Here is the table:
array([27, 26, -44, -28, -47, 69, 1, 35, -18, -99, 2, -48, -7, 121, 7, -51, -89, -6, -18, -22, -69])
array([22, 46, 69, -15, -39, 56, -12, 31, 3, -58, -13, -33, 54, 58, -29, -19, -58, -56, -2, -23, 1])
array([-13, 34, -2, -22, -17, 36, 9, 56, -24, -72, 19, -7, -4, 72, 36, -61, -42, 8, -4, -4, -38])
array([44, 54, -20, -43, -11, -39, 12, -6, 9, -1, 20, 29, 23, 22, 0, 0, -8, -35, -1, 9, -27])
array([-53, 18, 71, 4, -14, 26, 0, 30, -4, 17, -11, -29, 39, 15, -23, 26, 16, -48, 1, -4, 11])
array([41, -16, -12, -18, -22, -72, 27, -22, 33, 21, 32, 34, 29, -35, -27, -15, -15, -1, -24, 18, 26])
array([22, 51, -6, -24, -48, 53, -4, 34, -12, -92, -8, -49, 13, 107, -4, -31, -83, -28, 0, -18, -31])
array([-18, 7, 59, 5, -3, 3, 17, 38, -35, -24, -3, -3, 10, 9, 8, -45, 33, 0, 12, 18, 12])
array([29, 26, -11, -41, 4, -28, 11, -3, 15, 3, 33, 14, 23, 8, -18, 8, -11, -18, -13, 12, -10])
array([21, 45, 47, -11, -18, 50, -8, 33, 19, -69, -9, -37, 42, 65, -19, -16, -63, -33, 6, -20, 3])
array([38, 18, -15, -21, -32, 2, 5, -56, -14, -46, -6, 47, 8, 0, -10, -2, -23, -18, -6, 41, 22])
array([-24, -41, -75, -12, 16, 6, 26, -2, -45, -25, 25, 19, -60, 40, 71, -63, 7, 51, 2, -3, -46])
array([19, 18, 16, -42, 14, -32, 16, -10, 49, 13, 32, 23, 23, 0, -20, -2, -6, -21, -19, -16, -5])
array([37, -29, 38, 72, -37, 32, -71, -8, -60, -1, -68, -24, 31, -19, -21, 32, 27, -45, 64, 51, 50])
array([-70, -23, -23, -5, 51, -14, 31, 55, 10, 36, 7, 7, -49, -5, 22, 9, 60, 47, -16, -14, -25])
array([9, 53, -58, -23, -23, 58, 13, 7, -9, -48, 12, -12, -43, 74, 51, -62, -59, 19, -22, -30, -61])
array([15, -23, 127, 80, -95, 67, -92, -21, -53, -53, -82, -65, 127, -2, -103, 59, 34, -88, 51, 39, 59])
array([-58, 56, 11, -7, 30, -21, 35, 87, 31, 54, -3, -37, -28, -55, 37, 31, 47, 21, -17, -24, 7])
array([-13, 92, 38, -24, -35, 24, 27, 71, 18, -34, 7, -94, 28, 9, 20, -62, -43, -30, -28, 4, 19])
array([20, -74, -16, -10, 17, -72, 32, -88, 71, 42, 60, 62, 10, 10, -42, 29, -28, 29, -73, -82, 0])
array([24, 32, -21, -26, -42, 62, 2, 17, -14, -84, -19, -44, 8, 103, -8, -34, -87, -26, -9, -29, -41])
array([24, -90, 15, -2, -14, -77, 23, -93, 84, 69, 62, 74, 49, -14, -46, 12, -24, 31, -61, -71, 8])
array([27, 27, -50, -43, -40, 71, 2, 28, -26, -106, 1, -39, -2, 117, 3, -49, -93, -14, -8, -28, -62])
array([-90, -2, -55, 3, 63, 1, 39, 74, 21, 64, -5, 19, -81, -13, 35, 50, 44, 60, -23, -62, -45])
array([34, -14, 106, 73, -96, 69, -70, -27, -57, -68, -63, -66, 121, 20, -89, 46, 19, -107, 48, 45, 57])
array([38, 63, -27, -46, -8, -36, 22, -13, 6, 0, 26, 34, 7, 26, 1, 0, -1, -25, -17, 23, -24])
array([28, 18, -62, -61, -35, 30, 18, -15, 0, -39, 25, 30, 1, 34, 32, -31, -37, 14, -8, 6, -23])
array([46, -16, 33, 49, -58, 27, -47, -35, -59, -52, -44, 8, 49, 22, -43, 17, 2, -53, 29, 43, 31])
array([40, 37, -17, -43, -3, -46, 12, -17, 16, 4, 37, 16, 18, 18, -4, 6, -10, -13, -6, 10, -18])
array([-56, -2, -5, -17, 43, 1, 52, 28, -9, 15, 37, -18, -28, 8, 60, -57, 30, 74, -6, 14, 5])
array([10, -21, 95, 51, -41, 13, -56, -46, -16, 3, -49, 0, 78, -9, -52, 59, 13, -59, 30, 20, 62])
array([10, 14, 35, -41, 9, -6, 14, 0, 58, 13, 27, -3, 42, -14, -20, 15, -28, -20, -20, -24, 6])
array([-79, -3, -52, -5, 62, -2, 31, 66, 25, 55, -10, 16, -72, -15, 29, 44, 37, 62, -1, -48, -48])
array([-44, -43, -61, -24, 52, -1, 32, 4, 23, 54, 1, 33, -44, 6, 16, 33, 10, 47, -12, -34, -49])
array([10, -63, -20, -34, 20, -61, 29, -65, 56, 32, 70, 78, -11, 0, -37, 33, -18, 30, -57, -60, -8])
array([-13, -16, 51, 36, -64, 17, -56, -7, -33, -8, -47, -26, 49, -36, -26, 18, 52, -51, 42, 56, 24])
array([13, -48, 16, -52, -13, -49, 31, -37, 69, 49, 60, 22, -1, -19, -36, 18, -31, 29, -47, -34, 18])
array([15, -80, -11, -33, 10, -62, 19, -54, 58, 37, 48, 58, -37, 5, -38, 35, -24, 56, -57, -56, 4])
array([-15, -6, -20, 21, 37, -9, 9, -27, -2, 8, 9, -22, -46, -7, 40, -41, 12, 13, -9, 20, 14])
array([31, -54, -31, -7, 22, -65, 24, -89, 58, 41, 49, 81, 12, 16, -30, 46, -21, 34, -58, -93, -28])
array([41, 45, -14, -33, -12, -44, 20, -4, 13, 10, 35, 26, 22, 19, -11, 9, 3, -25, -19, 8, -6])
array([-70, 6, -7, -29, 38, -5, 26, 40, 24, 33, 5, -7, -23, -2, 8, 15, 15, 29, -12, -3, -23])
array([26, -81, 25, -10, -23, -83, 28, -78, 79, 56, 74, 56, 59, -36, -52, -5, -22, 13, -60, -50, 24])
array([16, -66, 6, 3, 6, -69, 25, -86, 73, 51, 55, 70, 34, -23, -45, 31, -23, 30, -62, -90, -5])
array([13, 16, 37, -26, 25, -20, 8, 5, 42, 24, 20, -1, 36, -2, -9, 12, -23, -20, -4, -21, 16])
array([37, 29, 2, -50, -1, -38, 12, -6, 28, 15, 41, 19, 32, -3, -10, -3, -13, -15, -15, -6, -4])
array([-81, 5, -56, -4, 51, -3, 23, 76, 32, 43, -8, 13, -74, -21, 32, 40, 42, 64, -12, -56, -47])
array([-13, -20, 46, 3, 8, -13, 4, -36, -28, 2, -5, 45, 15, -41, -31, 29, 47, -32, -6, -6, 25])
array([-32, -20, -32, 0, 34, -10, 14, 40, 1, 50, -23, 6, -25, -19, 3, 18, 35, 32, 13, -24, -29])
array([-23, 65, 4, -6, -5, 70, 10, -27, 7, -53, -1, -16, 0, 26, 42, -82, -52, -16, -26, 8, -29])
array([62, -13, 11, 120, 15, 63, -127, 63, -76, -30, -110, -113, -4, -84, -41, 71, 46, -25, 127, 68, 57])
array([21, -51, -37, -41, 17, -68, 43, -52, 43, 32, 74, 79, -41, 15, -17, 36, -25, 54, -54, -55, -24])
array([18, 53, 27, -21, -26, 57, -6, 37, -10, -85, -15, -41, 33, 82, -28, -29, -56, -47, -14, -19, -10])
array([33, -49, 59, 96, -58, 39, -111, 6, -69, -12, -91, -86, 83, -55, -99, 99, 55, -62, 80, 36, 67])
array([30, 21, 6, -31, 0, -27, 23, -2, 37, 9, 37, 17, 20, 6, -10, 11, -18, -16, -17, -3, -11])
array([39, -48, -1, 11, 0, -74, 20, -57, 49, 32, 40, 69, 46, -45, -38, 16, -14, 1, -39, -50, 0])
array([12, -67, -16, -19, -4, -69, 30, -47, 60, 34, 57, 66, -29, -6, -43, 11, -29, 54, -52, -49, 17])
array([49, -40, 4, 5, -2, -59, 8, -54, 45, 27, 28, 64, 41, -40, -42, 16, -9, 12, -43, -42, 7])
array([-66, 4, -8, -10, 50, -21, 20, 66, 17, 51, -7, -3, -39, -35, 8, 38, 32, 16, -12, -31, -2])
array([-58, -3, 69, 18, -10, 24, 4, 29, 9, 50, -7, -14, 52, 15, -18, 35, 27, -50, -3, -1, 5])
array([26, -12, -48, 49, 20, 0, -47, 31, -56, 5, -60, 11, -35, -56, -1, 34, 21, -2, 71, 25, 36])
array([-45, 39, 13, -2, 38, 13, 55, 34, -9, -22, 32, -49, -19, 15, 74, -91, 28, 53, -25, -2, -11])
array([24, -26, -7, 52, 6, -13, -20, -47, -35, 28, -37, 51, -10, -19, -17, 49, 22, 1, 30, 17, 35])
array([48, 45, -25, -43, 3, -31, 12, -2, 14, -1, 39, 30, 21, 9, 2, -1, -7, -22, -13, 13, -27])
array([98, 64, -8, 61, 36, -26, -32, 24, -3, -35, -18, -27, -71, -82, 47, -33, -27, 3, 56, 78, 59])
array([22, -71, -21, -25, 10, -67, 30, -74, 47, 36, 47, 72, -14, 11, -40, 42, -32, 49, -62, -71, -1])
array([-5, -12, 31, -11, 11, -9, 4, -61, -23, -20, -9, 34, 13, -41, -28, 10, 33, -24, 2, 12, 20])
array([23, 19, 9, -27, 4, -28, 24, -19, 38, 11, 42, 14, 27, -8, -6, -9, -19, -10, -9, -8, 5])
array([15, 74, 14, 10, 37, 17, 12, -36, 14, -28, -8, -3, -16, -31, 27, -53, -23, -17, -14, 28, 8])
array([-52, 9, 72, 2, -13, 20, -10, 29, 10, 29, -7, -16, 48, 8, -19, 37, 28, -58, 2, -8, -5])
array([-92, -23, -26, 7, 62, -2, 33, 52, 21, 46, -8, 13, -50, -14, 24, 23, 53, 59, -15, -22, -28])
array([5, -58, 12, -36, 0, -51, 31, -36, 78, 46, 65, 35, -7, -17, -34, 21, -19, 32, -45, -25, 35])
array([22, 24, 10, -31, 1, -26, 18, -9, 34, 14, 34, 25, 22, -15, -14, -1, -13, -11, -20, -1, -5])
array([31, -7, 40, 75, -32, 21, -86, 0, -46, 13, -63, -32, 6, -56, -18, 33, 24, -28, 75, 57, 68])
array([29, 32, 9, -27, -30, 54, -5, 27, -6, -91, -19, -39, 18, 90, -10, -32, -86, -29, -12, -27, -28])
array([-3, -23, -23, 8, -20, -13, -25, 19, -36, -14, -19, -40, -53, -27, 30, -42, 34, 7, 47, 55, -10])
array([-37, 66, 10, -11, 46, 8, 67, 36, 9, 15, 13, -60, -8, -17, 68, -33, 53, 75, -42, 21, 8])
array([34, -53, -25, -31, 8, -54, 38, -60, 53, 43, 69, 67, -27, 10, -31, 31, -25, 50, -59, -56, -8])
array([-36, 42, -49, 2, 65, -3, 58, 11, -29, 6, 25, -26, -43, -22, 93, -60, 34, 78, -25, -14, 0])
array([-73, -13, -15, -12, 42, -12, 32, 54, 14, 31, -2, -3, -37, -6, 15, 8, 55, 61, -15, -20, -34])
array([2, -19, 85, 48, -35, -2, -64, -19, -5, 42, -45, -15, 62, -36, -31, 48, 7, -51, 35, 22, 68])
array([23, -11, -67, -26, -21, 28, -3, -38, -36, -48, 10, 11, -15, 36, 29, -36, -6, 37, -1, 5, -29])
array([-19, 42, 6, 3, 19, 38, 0, -48, -4, -55, -7, -1, 1, 8, 10, -65, -16, -35, -20, 27, -5])
array([-20, 52, 6, -2, 10, 52, 0, -41, 0, -61, -5, -1, 8, 10, 22, -80, -30, -32, -20, 11, -21])
array([4, -75, -11, -31, -1, -65, 32, -60, 64, 34, 56, 42, -25, 5, -28, 27, -23, 57, -43, -52, 19])
array([47, -18, 56, 78, -54, 17, -63, -8, -57, -26, -70, -18, 54, -43, -66, 58, 29, -61, 52, 40, 65])
array([7, 23, -23, -40, -44, 21, 0, 55, 7, -36, 23, -40, -31, 88, 46, -36, -90, 9, -4, -21, -57])
array([21, -13, -42, 42, 25, 2, -29, -1, -44, 22, -36, 28, -32, -33, -4, 18, 25, -5, 46, 22, 29])
array([-59, 40, 29, -25, 30, -14, 46, 48, 19, 48, 2, -30, 3, -50, 23, 6, 53, 13, -35, -4, 0])
array([29, -27, 96, 58, -53, 18, -48, -38, -34, -17, -51, -4, 71, 8, -63, 56, 17, -64, 27, 14, 55])
array([11, -79, 6, -19, -18, -67, 34, -79, 84, 53, 74, 57, 35, -24, -51, 5, -26, 17, -53, -43, 7])
array([3, 42, 56, -2, -30, 53, -22, 41, -7, -75, 0, -30, 34, 47, -16, -39, -18, -28, -2, 9, 0])
array([19, 24, 10, -25, 3, -31, 14, -7, 45, 18, 29, 11, 30, -2, -15, 9, -10, -7, -13, -6, 9])
array([-38, -68, -47, -37, 65, -36, 41, -21, 26, 51, 31, 47, -33, 14, 16, 23, -8, 40, -11, -23, -32])
array([-12, -25, 46, 43, -71, 40, -73, -10, -33, 2, -67, -34, 53, -29, -22, 11, 49, -53, 52, 57, 32])
array([-43, 12, 42, 0, 37, 2, 21, -4, -29, -21, 12, 1, -4, -32, 32, -50, 18, -11, 2, -3, 6])
array([-67, 4, -21, 1, 33, 10, 33, 71, 14, 37, -11, 1, -44, -5, 26, 23, 41, 50, -9, -15, -42])
array([-23, 75, 13, -23, -7, 32, 4, 7, 15, -28, 0, -13, 12, 12, 17, -56, -47, -31, -19, -11, -1])
array([-29, -15, 59, 15, 16, -17, 13, -46, -22, 42, -3, 29, 33, -23, -30, 48, 49, -32, -5, -12, 22])
array([-51, -13, -23, -33, 45, 10, 59, 31, -9, 23, 40, -13, -33, 13, 50, -46, 32, 72, -17, 18, -13])
array([-50, 1, -6, -33, 33, -6, 26, 31, 19, 35, 13, 1, -11, -5, 14, 0, 7, 18, -9, -2, -16])
array([29, -32, 5, 67, -2, -8, -35, -42, -44, 23, -29, 44, 10, -24, -10, 60, 35, -6, 42, 5, 46])
array([34, -31, 28, 52, -40, 5, -41, -29, -52, -26, -51, 12, 19, -2, -30, 22, 16, -32, 38, 49, 47])
array([25, 38, -35, -31, -37, 59, -18, 24, -15, -95, -5, -40, 2, 119, 0, -47, -95, -13, -15, -23, -61])
array([8, 39, -57, -37, -29, 69, 15, -4, -2, -75, 18, -8, -17, 62, 61, -69, -47, 10, -8, -23, -62])
array([-10, -23, 107, 35, -36, 4, -67, -33, -9, 38, -52, -9, 92, -35, -43, 65, 8, -66, 17, 9, 73])
array([20, 25, 5, -35, -5, -20, 15, 2, 44, 10, 39, 6, 38, -2, -16, 4, -5, -8, -9, -20, -4])
array([48, -21, 24, 73, -57, 43, -70, -3, -68, -15, -64, -23, 33, -22, -28, 44, 28, -55, 75, 47, 46])
array([44, -16, 71, 83, -70, 72, -77, -15, -77, -75, -66, -48, 89, 31, -62, 35, 8, -86, 58, 44, 33])
array([26, -75, 17, -11, -5, -75, 31, -89, 76, 57, 53, 71, 33, -9, -47, 20, -26, 28, -64, -83, 0])
array([-46, -43, 25, -4, 13, -24, 18, 47, -15, 36, -6, 20, -32, 16, 15, 1, 67, 14, 9, -8, -18])
array([18, -39, -22, -40, 11, -61, 41, -66, 66, 42, 83, 57, -22, 6, -32, 24, -23, 43, -48, -44, -11])
array([58, -5, 8, 12, -20, -22, -21, -76, -33, -49, -33, 56, -2, -30, -31, 31, 6, -16, 13, 27, 56])
array([-17, 20, -49, -2, 62, -3, 17, -44, 5, 25, 5, -23, -61, -28, 64, -40, -1, 27, -20, 15, -21])
array([37, 1, -13, -11, -54, 35, -22, -38, -41, -69, -24, 17, 9, 34, -19, 3, -1, -5, 5, 32, -9])
array([27, 23, -60, -70, -37, 26, 14, -20, -7, -27, 29, 19, -30, 36, 63, -43, -54, 29, -10, 14, -40])
array([-48, -53, -43, -36, 65, -39, 31, -12, 18, 41, 24, 45, -43, 13, 21, -2, 12, 32, -8, -16, -25])
array([-24, 24, 9, -31, -10, -1, 7, 62, 4, -9, 18, -33, -20, 34, 45, -28, -71, 10, 8, -9, -19])
array([-14, 55, 28, 2, 27, 31, 2, -16, 5, -14, -5, 4, 3, -5, 8, -44, -39, -31, -10, 0, 14])
array([16, -68, -2, -36, 2, -54, 25, -49, 67, 46, 55, 48, -25, -12, -29, 21, -17, 44, -49, -37, 14])
array([11, -29, 37, 72, -75, 53, -98, 11, -69, -7, -90, -77, 41, -41, -43, 29, 54, -31, 101, 81, 37])
array([-99, 27, -42, -14, 75, -14, 52, 44, -9, 55, 5, -13, -69, -30, 85, -47, 76, 87, -31, -32, -29])
array([50, 45, -20, -50, -5, -34, 20, 4, 0, 5, 29, 26, 12, 18, 4, 1, -5, -23, -6, 15, -17])
array([-15, 31, -3, 18, 27, 34, -15, -39, -16, -36, -30, -6, -1, -4, -12, -52, -11, -38, 0, 49, 20])
array([62, 60, 7, 65, 40, -20, -35, -2, 16, -19, -21, -11, -53, -67, 28, -34, -20, -11, 28, 73, 47])
Each row belongs to one hidden group. There are 3 groups. Groups can overlap: rows of different groups may look alike. The first row asked about is in group 0, and each new group gets the next number.
Some new rows, each followed by its group:
array([-67, -21, -16, -1, 33, -10, 28, 49, -13, 30, 4, 15, -42, 7, 15, -14, 50, 31, -19, -6, -23]) 0
array([13, 29, -72, -57, -33, 41, 12, -19, -9, -47, 32, 17, -27, 40, 61, -43, -43, 27, -16, 2, -62]) 1
array([-19, 90, 35, -2, -15, 66, 22, 37, 20, -69, 20, -69, 22, 21, 41, -82, -45, -34, -37, 3, -6]) 1
array([20, 47, 46, -3, -34, 53, -15, 36, -9, -81, -17, -41, 53, 68, -22, -8, -53, -50, -7, -11, 0]) 0
array([16, 22, 12, -43, 4, -29, 20, -14, 48, 16, 42, 9, 25, -13, -19, 7, -14, -13, -10, -10, 11]) 2
array([-68, -32, -1, 0, 35, -17, 29, 53, -11, 40, 2, 3, -47, -15, 16, -6, 57, 36, -10, -2, -37]) 0
array([-62, -10, -4, -11, 35, -14, 44, 34, -7, 28, 39, -13, -40, 14, 62, -61, 18, 58, -5, 7, 2]) 0
array([-70, -2, -32, -9, 43, -26, 56, 56, -58, 12, 6, -24, -38, -9, 83, -96, 69, 63, -1, -15, -11]) 0
array([-23, -46, 11, 6, 17, -7, 13, -13, 3, 57, -14, 45, -11, 6, -16, 47, 27, 1, -3, -24, -35]) 1
array([6, 1, 104, 48, -41, 4, -48, -35, -12, 32, -54, -8, 91, -17, -51, 56, 22, -74, 25, 9, 81]) 0
array([57, -6, 7, 0, -31, -20, -7, -67, -30, -36, -15, 54, -3, -34, -17, 18, 1, -18, 10, 41, 40]) 1
array([49, 2, -67, 71, 35, 28, -71, 90, -71, -17, -79, -27, -62, -66, 9, 26, 18, -19, 93, 39, 31]) 1
array([-18, 21, -5, -40, -38, 15, 0, 41, 11, -16, 16, -24, -13, 61, 39, -45, -90, 6, 5, -9, -38]) 0
array([-85, -3, -31, -3, 46, -11, 37, 56, 22, 32, -2, 26, -58, -5, 23, 18, 44, 51, -14, -28, -37]) 0
array([-45, -18, -70, -3, 34, -9, 32, 39, 10, 54, -11, 15, -45, -16, 11, 17, 36, 38, 6, -44, -31]) 1
array([35, -79, 6, -7, -5, -69, 39, -98, 74, 52, 48, 61, 43, -23, -41, 19, -25, 28, -62, -75, 6]) 1
array([62, -3, -37, 36, -13, -14, -53, 66, -1, -6, -12, -33, -127, -88, 47, -46, -3, 52, 57, 107, 45]) 0
array([37, -37, 8, 64, -9, 0, -49, -39, -54, 7, -56, 37, 3, -20, -24, 61, 24, -18, 47, 11, 43]) 1
array([-1, -8, 66, 49, -24, -2, -43, 0, -10, 34, -40, -18, 34, -40, -12, 26, -5, -24, 34, 32, 62]) 0
array([-38, -12, -69, -48, 20, 9, 26, 40, 38, 27, 37, 14, -36, 56, 48, -4, -54, 47, -5, -3, -80]) 0
array([15, 23, 16, -31, 8, -31, 17, -8, 36, 24, 35, 16, 38, -2, -12, 9, -21, -9, -22, -8, -1]) 2
array([51, 1, -82, 78, 34, 31, -84, 81, -79, -21, -85, -49, -52, -42, 7, 27, 32, -13, 110, 48, 34]) 1
array([8, 18, 26, -32, 3, -23, 22, 4, 40, 15, 25, -2, 28, -8, -20, 9, -30, -16, -9, -11, 10]) 2
array([18, -44, -18, -29, 16, -75, 38, -64, 54, 42, 75, 65, -12, 12, -35, 25, -35, 35, -56, -44, -7]) 1
array([6, -11, 1, 44, -68, 15, -71, 7, -58, -12, -53, -39, -7, -57, 7, -15, 32, -4, 81, 81, 40]) 0
array([-48, -2, -28, -6, 32, -34, 52, 47, -63, 7, 10, -17, -28, -22, 66, -80, 68, 46, 3, -16, -19]) 0
array([65, 8, 14, 118, -4, 57, -108, 59, -68, -19, -93, -87, -12, -91, -24, 47, 47, -32, 127, 67, 64]) 1
array([9, 46, -69, -36, -31, 47, -6, 10, 3, -53, 9, -11, -30, 83, 59, -57, -68, 4, -4, -37, -67]) 1
array([12, -26, 30, 68, -57, 59, -112, 7, -59, 15, -90, -67, 41, -36, -40, 49, 59, -50, 97, 80, 40]) 0
array([-48, 45, 29, -23, 45, -1, 60, 51, 6, 33, 14, -37, 7, -35, 38, -6, 55, 51, -40, 9, 3]) 1
array([-43, 13, -43, -19, 61, -3, 47, 20, -21, 7, 39, -9, -45, -3, 92, -78, 32, 81, -7, -6, -6]) 0
array([29, -10, 84, 55, -48, 29, -61, -39, -31, -32, -44, -17, 69, 15, -58, 62, 8, -76, 36, 31, 47]) 0
array([43, -46, 14, 16, -5, -58, 21, -61, 50, 39, 36, 65, 42, -40, -44, 11, -19, 10, -41, -43, 11]) 1
array([46, -35, 40, 73, -39, 35, -65, -18, -73, -12, -66, -8, 47, -17, -29, 49, 30, -49, 68, 30, 46]) 1
array([22, 23, -61, -35, -39, 65, -15, 23, -8, -105, -5, -42, -3, 126, 8, -61, -93, 4, -12, -31, -71]) 0
array([39, -16, 41, 48, -50, 40, -58, -35, -53, -60, -45, 1, 54, 38, -47, 23, 0, -71, 38, 30, 46]) 0
array([-42, 56, -48, 4, 69, 3, 65, 14, -15, 7, 37, -22, -56, -18, 116, -59, 41, 78, -39, -6, -24]) 0
array([-64, 44, 37, -14, 21, -28, 44, 75, 30, 55, -2, -46, -12, -56, 19, 9, 46, 11, -19, -15, 5]) 1
array([-47, 7, -63, -31, 66, -1, 33, 25, 23, 25, 10, 30, -65, 7, 31, 35, -9, 61, -31, -44, -42]) 0
array([17, 69, -51, -36, -23, 45, 17, 30, 6, -27, 14, -36, -28, 75, 75, -51, -70, 7, -22, -43, -60]) 1
array([-43, -40, 24, 8, 13, 2, 11, -34, 8, 64, -4, 36, 12, -7, -27, 65, 19, -29, -10, -28, -17]) 1
array([20, 38, -31, -71, -21, -26, 9, -6, -1, -8, 16, 26, 24, 7, -18, -9, -12, -42, -9, 48, 19]) 1
array([34, -42, 44, 38, -42, 9, -59, -41, -42, -34, -43, 3, 32, 15, -39, 35, 21, -41, 33, 38, 57]) 0
array([36, 60, -28, -48, -8, -34, 17, 0, 5, 2, 31, 23, 25, 22, 5, 0, -3, -32, -11, 17, -32]) 2
array([38, 43, -8, -51, -17, -36, 12, 1, 14, 2, 37, 26, 21, 11, -1, 5, -5, -8, -11, 6, -20]) 2
array([13, 23, -41, -36, -41, 66, -4, 19, -7, -101, -1, -38, 5, 118, 8, -47, -96, -4, -7, -27, -58]) 0
array([-50, -34, -31, -32, 38, -6, 44, 12, -8, 25, 37, -12, -52, 31, 65, -60, 5, 64, -6, 17, -32]) 0
array([23, 22, -2, 37, 7, 36, -40, -22, -24, -47, -32, -7, -12, 1, -3, -39, -7, -27, 27, 66, 47]) 1
array([-85, -9, -9, -18, 45, -6, 35, 44, -10, 31, 0, 7, -44, -5, 14, -3, 57, 41, -12, -5, -18]) 0
array([-6, -16, -20, 18, -24, -11, -16, 15, -29, -24, -19, -22, -50, -31, 10, -37, 31, 8, 46, 60, -9]) 0
array([17, -4, -36, 6, 36, -41, -29, -22, 45, 32, -2, -42, -124, -81, 67, -35, -32, -8, -29, 87, -65]) 0
array([-55, -48, -39, -4, 34, -3, 19, 36, 18, 52, -10, 23, -58, 2, 4, 29, 57, 38, -5, -19, -42]) 0
array([-61, -16, -17, -12, 40, -10, 37, 53, 4, 37, 3, 0, -45, -15, 11, -9, 66, 36, -10, -6, -9]) 0
array([-91, -22, -29, -5, 53, -17, 32, 40, 13, 64, -12, 12, -55, -26, 24, 7, 71, 35, -17, -20, -23]) 0
array([-44, -16, -47, -20, 44, -2, 25, 20, 27, 33, 25, 27, -59, 19, 27, 12, -17, 55, -26, -17, -54]) 0
array([-60, -44, -25, -36, 66, -37, 44, 3, 13, 47, 24, 26, -31, 1, 34, -19, 14, 48, -11, -4, -6]) 1
array([-26, 32, -72, 3, 83, -10, 2, -45, 11, 15, 16, -29, -79, -31, 86, -51, -15, 2, -40, 18, -60]) 0
array([45, 13, -22, -29, -28, -7, 5, -61, -21, -48, -3, 40, -11, -6, -6, -6, -8, -14, 1, 45, 35]) 1
array([51, -27, 1, 23, 7, -64, 8, -51, 28, 27, 37, 59, 41, -38, -22, 9, -11, -9, -32, -23, 13]) 1
array([3, 70, -37, -12, -19, 51, 28, 18, 10, -54, 13, -44, -21, 51, 66, -67, -58, 2, -22, -26, -40]) 1
array([44, 5, -62, 70, 24, 44, -75, 75, -81, -26, -79, -36, -28, -58, -8, 30, 25, -22, 105, 31, 35]) 1
array([31, 22, 24, -34, 0, -23, 15, -14, 51, 27, 39, 9, 24, -4, -16, 13, -12, -20, -5, -15, 0]) 2
array([43, 1, 45, 50, -55, 63, -45, -15, -64, -79, -48, -13, 65, 52, -56, 17, -11, -66, 28, 28, 20]) 0
array([-21, 103, 46, 1, -12, 49, 22, 37, 25, -68, 14, -83, 25, 10, 43, -70, -36, -32, -30, 3, -5]) 1
array([-62, -9, -45, -21, 53, 8, 29, 34, 17, 32, 2, 37, -60, -9, 34, 18, 33, 52, -15, -32, -26]) 1
array([51, -20, 13, 116, 9, 56, -127, 55, -97, -26, -116, -127, 22, -93, -71, 105, 61, -30, 127, 50, 62]) 1
array([10, -31, 31, 70, -75, 38, -115, 15, -72, 13, -78, -68, 46, -48, -38, 55, 60, -46, 111, 82, 28]) 0
array([28, -25, 106, 63, -83, 76, -66, -24, -51, -77, -70, -67, 127, 15, -93, 51, 20, -105, 59, 42, 56]) 1
